Questions about the array below. Indices start at 1.
1) Read off the entry at row 3, column 2.
2) Read off the entry just right of the smallest entry.
3) Read off the entry in the top-right corner.
4) Read off the entry in row 1 and column 2.
5) Read off the entry at row 3, column 1.
6) Read off the entry at row 1, column 3.
7) Read off the entry in the top-left corner.
8) Read off the entry directly below 124.
[[124 130 139 125 135 155 123 134 122 137]
 [146 115 118 115 108 106 132 116 115 116]
 [128 129 125 129 128 118 134 126 132 122]
 [106 146 116 151 138 143 105 148 150 133]
 [106 149 135 148 144 144 122 140 149 142]
 [145 113 109 119 106 111 123 125 109 111]
 [111 144 119 145 137 142 107 141 144 132]
 [111 139 111 142 141 134 112 143 147 121]
 [112 147 139 138 148 135 134 130 154 136]
 [141 116 115 117 112 127 122 128 106 115]
 [150 111 120 111 105 115 133 118 100 113]]
1) 129
2) 113
3) 137
4) 130
5) 128
6) 139
7) 124
8) 146

[[112 130 101 144 130 156 104 131 120 118 120 113 100 136 103]
 [125 129 105 138 129 153 103 134 113 119 122 118 103 138 104]
 [118 128 103 148 128 155 105 130 119 116 122 114  99 136 102]
 [125 129 104 140 129 153 104 131 114 119 120 115 102 139 104]
 [146 132 137 145 132 131 141 127 136 131 138 129 134 134 135]
 [125 109 146 118 109 111 126 138 126 117 144 144 128 106 124]
 [101 114 127 108 114 114 115 131 119 117 123 133 121 108 120]
 [124 112 144 119 112 114 126 137 128 119 142 141 128 109 125]
 [121 111 147 120 111 115 126 141 129 118 146 146 129 107 125]]
Indices start at 1.
The entry in row 2 and column 1 is 125
The entry at row 3, column 1: 118
Report the entry directly below 140.
145
The top entry of the column that holds the largest entry: 156
The entry directly above the smallest entry -> 103
Report the entry in the bottom-right corner.
125
The entry at row 1, column 2 is 130
Report the entry directly below 135.
124
Report the entry just right of the centre entry.
136
Report the entry at row 1, column 1.
112
Report the entry just left of the centre entry.
141
Report the top-right entry.
103
Report the entry directly below 145.
118
Report the entry at row 1, column 3.
101
The entry at row 2, column 2 is 129
The entry directly above 140 is 148
Report the entry at row 3, column 2.
128
The bottom entry of the column that holds the largest entry: 115
Report the entry in the bottom-left corner.
121
Report the entry at row 3, column 3.
103
Report the entry just left of the largest entry.
130
Report the top entry of the column that holds the smallest entry.
100
Report the entry in row 2 and column 3.
105

[[141 119 128 131 129 143 145 136 152 124 144 128 147 146 128 150]
 [128 124 146 131 130 143 145 147 128 145 120 132 147 151 144 150]
 [141 124 128 128 128 147 127 135 152 128 145 128 128 128 128 132]
 [141 119 128 131 130 143 145 136 152 145 144 128 147 151 144 150]
 [141 124 128 128 128 128 127 135 152 128 145 128 128 128 128 128]
 [141 124 128 131 149 147 126 152 152 145 138 128 147 150 144 132]
 [141 119 124 131 129 124 145 136 152 124 144 146 147 146 128 147]
 [146 124 146 131 130 143 127 135 133 145 145 132 147 151 144 150]]
Indices start at 1.
The entry at row 1, column 2 is 119
Which number is the top-right entry?
Answer: 150
Which number is the entry at row 3, column 1?
Answer: 141
The entry in row 2 and column 1: 128
Which number is the entry at row 2, column 3?
Answer: 146
The entry in row 3 and column 2 -> 124
The entry in row 1 and column 1 -> 141
The bottom-left entry: 146
The entry in row 1 and column 3 -> 128
The entry in the bottom-right corner: 150

arr =
[[126 126 126 102 128 148 152 128]
 [136 135 138 137 131 123 122 138]
 [135 131 136 144 130 115 114 134]
 [143 122 127 117 143 124 142 127]
 [114 117 117 109 119 140 138 118]
 [128 117 123 145 127 104 106 119]
 [132 118 120 105 135 135 148 122]
 [130 114 117 111 133 129 141 117]
 [112 131 130 129 112 137 121 131]
 [127 128 132 149 123 111 104 129]
 [134 116 120 111 137 128 143 120]
 [110 122 120 113 113 143 134 122]
 [114 119 118 108 119 142 139 119]
 [122 120 120 103 126 144 148 122]
 [116 118 118 107 120 141 141 119]]
Indices start at 1.
Give the entry just right of 115.
114
The entry at row 3, column 3 -> 136
The top-right entry is 128
Give the bottom entry of the column that holds the smallest entry.
107
Give the bottom-right entry.
119
The entry at row 2, column 1 is 136
Give the entry just left of 140.
119
Give the entry in the bottom-left corner.
116
Give the entry just right of the smallest entry.
128
Give the entry in row 1 and column 1.
126
The entry directly below the smallest entry: 137
Give the entry at row 2, column 2.
135
The top entry of the column that holds the smallest entry: 102
Give the entry at row 1, column 3.
126
Give the entry at row 1, column 2.
126
The entry in row 3 and column 1 is 135
The entry just left of 115 -> 130
Give the entry just left of 109.
117
Give the entry directly below the largest entry.
122
Give the entry directly below 145.
105
Give the largest entry.
152

[[145 112 135 126 122 121 129 134 103 108 142 154 128]
 [122 123 128 125 138 126 122 114 121 130 135 135 147]
 [139 122 139 135 112 122 119 139 131 102 139 122 131]]
Find the 1st entry in reading order.
Answer: 145
The top entry of the column that holds the smallest entry is 108
Find the last entry, reading row by row.
Answer: 131
The entry just right of the largest entry is 128
Find the entry directly below the centre entry.
Answer: 119
Find the largest entry in the last column.
Answer: 147
The entry directly below 108 -> 130
Find the entry directly below 123.
Answer: 122
Find the largest entry in the first row.
Answer: 154
Find the entry just left of the smallest entry.
Answer: 131
Find the third entry in reading order.
Answer: 135
The 3rd entry on the diagonal from the top-right corner -> 139
The third entry on the main diagonal: 139

X =
141  119  147  126  144  131  133  139  115  140  128  141
139  132  144  129  142  129  133  140  104  137  132  136
136  124  139  127  138  130  131  135  118  136  128  136
120  125  116  127  117  127  124  119  146  121  125  122
118  135  114  129  115  126  125  120  138  119  128  118
134  137  138  130  137  128  132  137  106  133  133  131
124  116  121  125  121  128  124  120  150  125  122  128
130  144  132  132  132  127  131  134  106  129  135  125
The 5th entry, reading row by row -> 144
The 3rd entry in reading order -> 147
The 1st entry, reading row by row: 141
Read off the entry just right of the smallest entry.
Answer: 137
Read off the fourth entry from the end, reading row by row.
Answer: 106
Read off the entry in the bottom-right corner.
Answer: 125
Read off the largest entry in the last column.
Answer: 141
Read off the third entry from the end, reading row by row.
Answer: 129
The bottom-left entry -> 130
Read off the maximum.
Answer: 150
Read off the top entry of the column that holds the largest entry.
Answer: 115
The entry just left of the smallest entry -> 140
Read off the third entry on the diagonal from the top-right corner.
Answer: 136
Read off the entry directly above 114.
Answer: 116
The fifth-last entry, reading row by row -> 134
The entry just left of the largest entry: 120
Read off the first entry of the smallest entry's row.
Answer: 139
Read off the entry directly below the smallest entry.
Answer: 118

Questions about the matrix below. Rows and columns are numbered from 1.
1) Read off the entry in row 3 and column 1.
2) Read off the entry at row 2, column 1.
3) Read off the entry at row 1, column 1.
4) Read off the entry at row 1, column 3.
5) Read off the top entry of the column that holds the largest entry.
6) Read off the entry at row 3, column 2.
7) Read off the entry directly below 144.
8) Read off the entry at row 1, column 2.
[[124 126 130 129 131 125 127 130]
 [129 113 106 110 121 133 130 128]
 [132 139 144 118 111 132 116 124]
 [133 134 133 123 116 132 124 122]
 [117 122 129 127 141 121 125 139]
 [127 123 121 131 136 127 131 131]
 [113 126 135 131 141 117 125 137]
 [128 125 130 106 119 131 110 133]
 [118 127 137 131 135 120 125 134]
 [123 123 127 121 127 126 131 130]
 [132 126 128 123 127 131 123 130]
 [124 137 139 147 139 122 128 130]
 [111 120 131 113 133 120 119 141]
 [127 115 106 117 122 131 146 124]
 [136 130 127 139 128 131 137 121]
 [120 127 137 125 130 123 123 133]]
1) 132
2) 129
3) 124
4) 130
5) 129
6) 139
7) 133
8) 126

[[149 140 112 117 115 115 116 116 121 123 106 130]
 [137 147 146 112 117 115 141 124 116 139 121 122]
 [109 130 143 154 133 137 137 142 129 139 114 117]
 [142 141 115 118 111 115 110 118 135 122 146 128]
 [138 149 143 115 140 138 124 144 118 113 119 114]
 [116 116 134 140 123 116 111 140 131 116 146 148]
 [144 139 118 136 119 126 115 107 129 143 109 143]
 [122 114 130 121 139 136 142 142 139 114 128 135]
 [122 116 143 148 144 148 143 141 130 102 107 118]
 [142 121 121 117 118 127 145 115 136 110 140 126]]
Counting starts at 1.
The entry at row 1, column 1 is 149
The entry in the bottom-left corner -> 142
Report the entry at row 3, column 1.
A: 109
Report the entry in row 2 and column 1.
A: 137
Report the entry at row 1, column 2.
A: 140
The bottom entry of the column that holds the largest entry is 117
Report the entry in the bottom-right corner.
A: 126
Report the entry directly below the smallest entry.
A: 110
The top entry of the column that holds the largest entry: 117
The entry in the top-right corner: 130
The entry in row 3 and column 2 is 130
The entry in row 3 and column 3 -> 143
Report the entry in row 1 and column 3.
A: 112
Report the smallest entry.
A: 102
Report the entry directly above the largest entry.
A: 112
The entry in row 2 and column 3 -> 146
Report the entry just right of the largest entry.
A: 133
Report the top entry of the column that holds the smallest entry.
A: 123
The entry directly above the smallest entry -> 114
Report the entry just right of the smallest entry.
A: 107
